One vector is turned by the same rotation once a tick. Each row is the vector after some number of ticks, and that number follows the row.
The counts run from 0 to 472.
[  2  -9   4   9 -41  14  -8 -11  44   1  20   6  27 -11  35   1 -24  11
   2  42  36  29   6 -11  19 -18  -2   4  34 -26  24 -48  28  19 -28  33
  31  -9  24  23  -1  -3 -23 -15  26   2 -49 -59  35  35  20  -2 -41  -2
 -21  27  30  -9   0  12   6 -19   3 -19   7]
317
[ -1 -21  -2   5 -46  13  -6  -9  44   3  27   2  24  -7  39   6 -26  20
 -10  40  32  29  12  -6  19 -12 -11   0  29 -24  26 -43  26  14 -27  36
  38  -9  24  21   3 -10 -26 -15  18  10 -49 -56  38  35  14   0 -54   1
 -19  30  31  -4  -3  11  12 -18   2 -16  18]
318
[ 10 -21 -12  18 -62 -21   9  -8  41  -1  47  -1  32 -24  27  15 -26   1
 -18  22  13  13  17   6   2 -34  -5 -30  10 -17   7 -43   7 -20 -36   6
  34   4  19  -2   4 -33   2 -11  21  20 -48 -32  33  46 -16 -25 -48  -6
  -8  16  13   7  -7  -8  39 -14  13 -12  13]
267
[ 19 -22  -7  14 -62   0   7  -4  38 -20  40  -2  43  -2   4  -8 -18   3
  23  33  26 -32  16  24  43 -52  13 -17  20 -28   5 -55  13  -3 -15  16
  15 -13  18  -2 -21  -8 -19 -31   9  -1 -45 -31  30  60  16 -13   4  22
   1  21   3   7  -7  -7   7  -9  18 -12   4]
261
[  3  -8  -6  11 -50   6   4 -11  27   6  33   4  43 -10  23   9 -40  -2
  -1  27  18  -2   7   5  10 -28  -9 -19  30 -13  25 -49  19  14 -58  26
  22 -14  37  20 -10 -11 -21 -18  24  -7 -47 -50  40  45  -3 -24 -48  -7
 -17  18  14  15   6  -3  19 -19  11 -12   4]
390
[ 30 -30   9  15 -39 -33 -10  10  29  -4  26  -8  64 -10  21 -17   1   4
  24  60  33  18  11  32  13 -29  14  12  22  -3  -4 -38  15  -5   1   2
   8   1   9   8  -7 -33  -8 -10   4   3 -27 -36  28  74  57 -32 -10 -11
  -6  14  -3 -29  -2   1   6  -4   9 -17 -13]
200
[ 32 -17  -1  28 -41   8  -6   1  46 -17  31  10  44  -9  16  -7 -11 -12
  23  39  39 -12   9   2  39 -47  16  -5  31 -37  16 -64  22  -5 -24   1
   5  -6  14  10 -16   6 -20 -27  17  -1 -44 -43  30  41  30 -23   0   6
 -10  28   6   0  -5  17  24  -7  18 -23   0]
170
[  0  -2  -3  20 -53 -23 -10 -25  41  -4  32   5  40 -33   4   4 -16   2
   4  32   8  14  -3   6  -5 -41  20  -9  37 -28  12 -43  15 -14 -38  -9
  18   9  23   2   5 -33   7   6  23   6 -54 -56  27  36  20 -26 -54 -23
  -5  13  18 -11  -7 -14  21 -12  -7  -8  -1]
141
[ 17 -44  -4   8 -61 -42  -5   8  27  -4  30 -11  51  -8   8 -13  -8  10
  11  47  15   8  28  37   9 -32  11  -3  13   1 -10 -25  14 -13   1   7
  26   7   5 -10  -7 -56  -2  -8   3  15 -31 -29  26  74  30 -30 -26  -4
   3  13   0 -26  -4 -25  12  -5  10 -12  -9]
106
[  7  -8  12  14 -37   4 -17  -5  39  -5  16   0  39  -1  22 -16 -14   4
  21  54  41  19   1   2  26 -28  14  17  43 -31  16 -51  29  13 -20  23
  15 -13  27  24 -16   7 -26 -17  19  -3 -44 -62  30  42  47  -6 -12   2
 -16  27  23 -13   0  15  -4 -11   2 -19   0]
315
[  4 -15   0  11 -47 -43 -12  -8  38  19  19 -10  36 -18   6 -17 -19   2
   4  51  34  42   1   4   1 -42  27  -1  28 -12 -11 -39  23  -7 -23   1
  26   3  11  -2  -9 -45   7   7  23   8 -46 -51  24  48  25 -32 -30 -17
  -3  16  21 -33  -1 -16   5  -3   4 -23  -5]
470
[ 17   0   0  24 -48 -27  10  -3  34   7  24  -4  52 -21  15  -5 -22  -5
  18  47  24  17  -5   2  11 -56  27  -5  20  -1  -1 -57  11  -5 -41  13
  10 -31  28   4 -30  -5  -7 -14  33 -14 -36 -45  16  54  19 -35   8  -6
  -2  15  -1 -28   3   2   2  -2  17 -17 -11]
367
[ 15 -45  -4   6 -62   3   2  11  42 -12  41  -7  25  13  27  -8 -18  11
   0  40  37  -2  38  16  39 -24  -8  -2   6 -22   5 -41  21  -1   0  32
  36  -7   8   3  -8 -18 -32 -32   5  15 -38 -31  33  56   9  -1 -12  28
  -7  31  15   1  -6   0  13 -12  21 -16  12]
445
[  7 -12  -7  14 -50   0   3  -6  40   7  16   0  36  -8   5  -9 -27  -6
  17  35  41   6   4   2  29 -59  25 -17  22 -24  10 -63  23  12 -40  15
  21 -21  17  -3 -31  -6 -12 -28  24 -16 -53 -39  31  46  14 -27  -4   2
  -3  21  10 -13   2  -6   1  -5  17 -27   1]
6
[ 22 -31   1  11 -60 -18   8  11  34  -6  38 -20  39   9  27 -12 -20  13
  15  49  33   5  23  22  32 -32  -3   8   1   2  -8 -39  15   2   0  42
  28 -22  16   9 -29 -14 -29 -27   9   6 -30 -34  25  73  22  -8  13  19
  -4  26   4 -15  -1  -2  -7  -2  27  -9   2]
95
[ 16 -20  -1  18 -52 -23  -5 -11  47  -5  55  -5  24 -27  47  13 -10  10
 -18  39  19  37  18  -2  -2 -21 -12   0  11 -20   3 -36  14 -31 -10  15
  37   9  16  12  17 -33  -3  -2  18  32 -40 -48  28  40   3  -3 -44  -6
 -13  27  22  -6 -11  13  33 -10   6 -12  14]
432
[ 14 -33  -2  10 -56 -40  -8   6  31  -1  24 -11  53 -11   3 -21  -5   9
  19  52  21  14  19  32   7 -45  23   1  18  -1 -12 -29  17 -10  -3  -1
  19   1   7  -7 -13 -49  -2  -5   4   9 -32 -32  25  68  43 -36 -15  -5
   0  11  -4 -34  -3 -21   8  -1   4 -13 -15]
107
[ 12   1   5  19 -58 -18  19 -22  35  -6  50 -16  43 -30  37  27 -19  18
   3  29   6   9  -5  11  14 -42   1 -18  -1   3   5 -55 -12  -1 -19  30
  31 -24  29  15 -15   0   0 -28  19  -9 -50 -33  21  76   4  -3 -20   0
  -6  11   5  -9  -9  -3  -4  -1  26  -9  13]
257
[  6  -4  -6  14 -60 -12  18  -3  31   9  39 -10  35  -5  27  11 -41   1
  -6  34  23   9  11  -5   9 -36  -6 -16   6   3   3 -48   9  -2 -49  41
  26 -33  38   9 -31  -4 -20 -22  36  -4 -41 -41  27  53 -14 -18 -17  11
 -11  20  10  -1   7   0  10  -9  23 -14   7]
370
[ 22 -13  23  12 -50 -30  -1  -5  25  -7  56 -25  53 -14  42   1  -5  13
   2  51   6  20   8  24   6  -4 -19  26   6   8  -6 -30   6 -12   2  37
  21 -10  35  39  -3 -20 -16  -7   8  14 -32 -53  27  78  32   3 -26  -7
 -13  14   6  -6  -4   8  -1  -6   7   2   4]
310
[ 35 -24   5  20 -46  -4  -2   7  39 -29  31   1  52 -12  27  -4   2  10
  28  53  29  -3  15  16  32 -36  14  13  19 -13   9 -51  12  -8   7  20
  10 -12  11  13 -14  -4 -25 -27   3   4 -30 -35  21  63  52 -13  10  13
  -7  26  -3 -19 -10  15  13  -2  15  -6  -2]
76
[  1 -19   9   8 -56  -4  -9 -16  40  -7  52  -9  28 -13  29   5 -19   9
 -14  26  17  10  18  14  12 -12 -20  -7  18 -30  13 -34  16  -7 -16  21
  36  12  24  23  17 -29  -7  -6  10  21 -53 -53  36  47  -1   5 -62  -3
 -11  19  28  22 -11  -1  16 -17   2  -9  23]
412
[ 27   5   8  30 -38 -34   2  -9  30   2  41  -8  57 -28  21  -9 -14 -21
  17  43  28  15 -12  10   7 -51  24  -2  18 -12  -6 -57   3 -19 -29  -2
   0 -13  26  13 -22  -9   8  -7  24  -3 -39 -44  22  57  25 -35  -2 -18
  -4  10   2 -14  -2  10   7   0  19 -18  -3]
274
[  2 -23  -8  12 -57 -13 -22 -13  42 -11  28   5  43 -16 -11 -13 -13   2
  17  33  15 -11   9  15  15 -48  23 -11  43 -42  11 -40  28 -11 -29  -9
  16  14  19  -3  -2 -33  -7   1  13   9 -52 -54  31  33  32 -21 -42  -4
  -3  17  18  -2  -9 -24  20  -9 -14  -8  -6]
139
[ -6 -41  -8  -1 -72  -1  -1  -5  40 -12  33  -5  27   3  11   3 -24  32
   0  34  12  -6  34  23  21 -21 -10  -6  21 -13  13 -28  24   8 -13  38
  43  -2  23   5  -7 -35 -33 -22   7  17 -43 -44  35  52  16   4 -46  19
  -8  24  18  -6  -9 -28  12 -17   0   2   7]
228
[  1  -6  -2  12 -47  -9 -12  -7  35  13  27  -1  32   1   2 -21 -34 -23
   7  34  38   4   4   0  16 -42  11 -11  35 -37   6 -48  33  -1 -54   8
  10   2  34  12 -16 -16 -12  -2  31   3 -50 -62  36  28   1 -24 -31  -6
 -11  19  23  10   6  -4   9 -10   2 -24  -1]
27
[  5 -23   9   7 -58 -35  -8  -9  22   2  61 -26  44 -10  14  -9 -17   1
  -7  31  10   7  18  35   5 -15 -19  -5   9 -12 -12 -23  14 -16 -16  16
  21  16  26  19   4 -47   1   1   2  20 -46 -46  38  69   5  -8 -51 -11
  -4   6  16  21  -6 -18   6 -10   4  -7  11]
32
[  0 -30  -7   5 -67  -4 -13  -6  35 -18  38   2  39   1 -14 -15 -19  10
  15  31  13 -30  29  28  29 -39   5 -10  32 -35  12 -34  28  -1 -22  14
  21   7  27   3  -8 -33 -25 -14   4  11 -46 -45  37  48  18  -8 -34  12
  -3  17  10  12  -9 -29  14 -13  -5   0   0]
137
[ 22 -32  -3  18 -51 -38 -14   5  51  -4  32  -9  34 -15  14 -21   1  -2
   5  55  35  28  20   8   8 -46  22   8  16 -23 -16 -36  25 -35   5  -4
  20  16   4  -6  -1 -44  -1   5  13  21 -33 -42  17  44  33 -22  -8  -2
   0  22  14 -30  -9  -2  22   3   7 -19  -3]
87
[ 10 -36  -1   9 -73 -36  -2  -1  45 -12  52 -18  26 -12  19  -5  -8  20
  -2  45  14  15  29  20  13 -35   3   8   6 -12 -18 -23  13 -32  14  19
  40   7  13  -3   3 -49  -7  -5   4  31 -41 -41  16  60  18   3 -22  11
   2  19  16 -20 -17 -20  12   3   7  -5   7]
342
[ 28 -13  -4  23 -36   7  -5   2  49 -14  17  13  43 -12  32  -2 -13   2
  20  53  39  12   9  -4  26 -44  22   5  28 -28  21 -60  23  -4 -20  15
  16 -17  13   6 -12   6 -25 -25  22  -2 -38 -41  22  40  39 -24   2   9
 -11  32   6 -26  -5  20  23  -7  15 -19  -3]
78
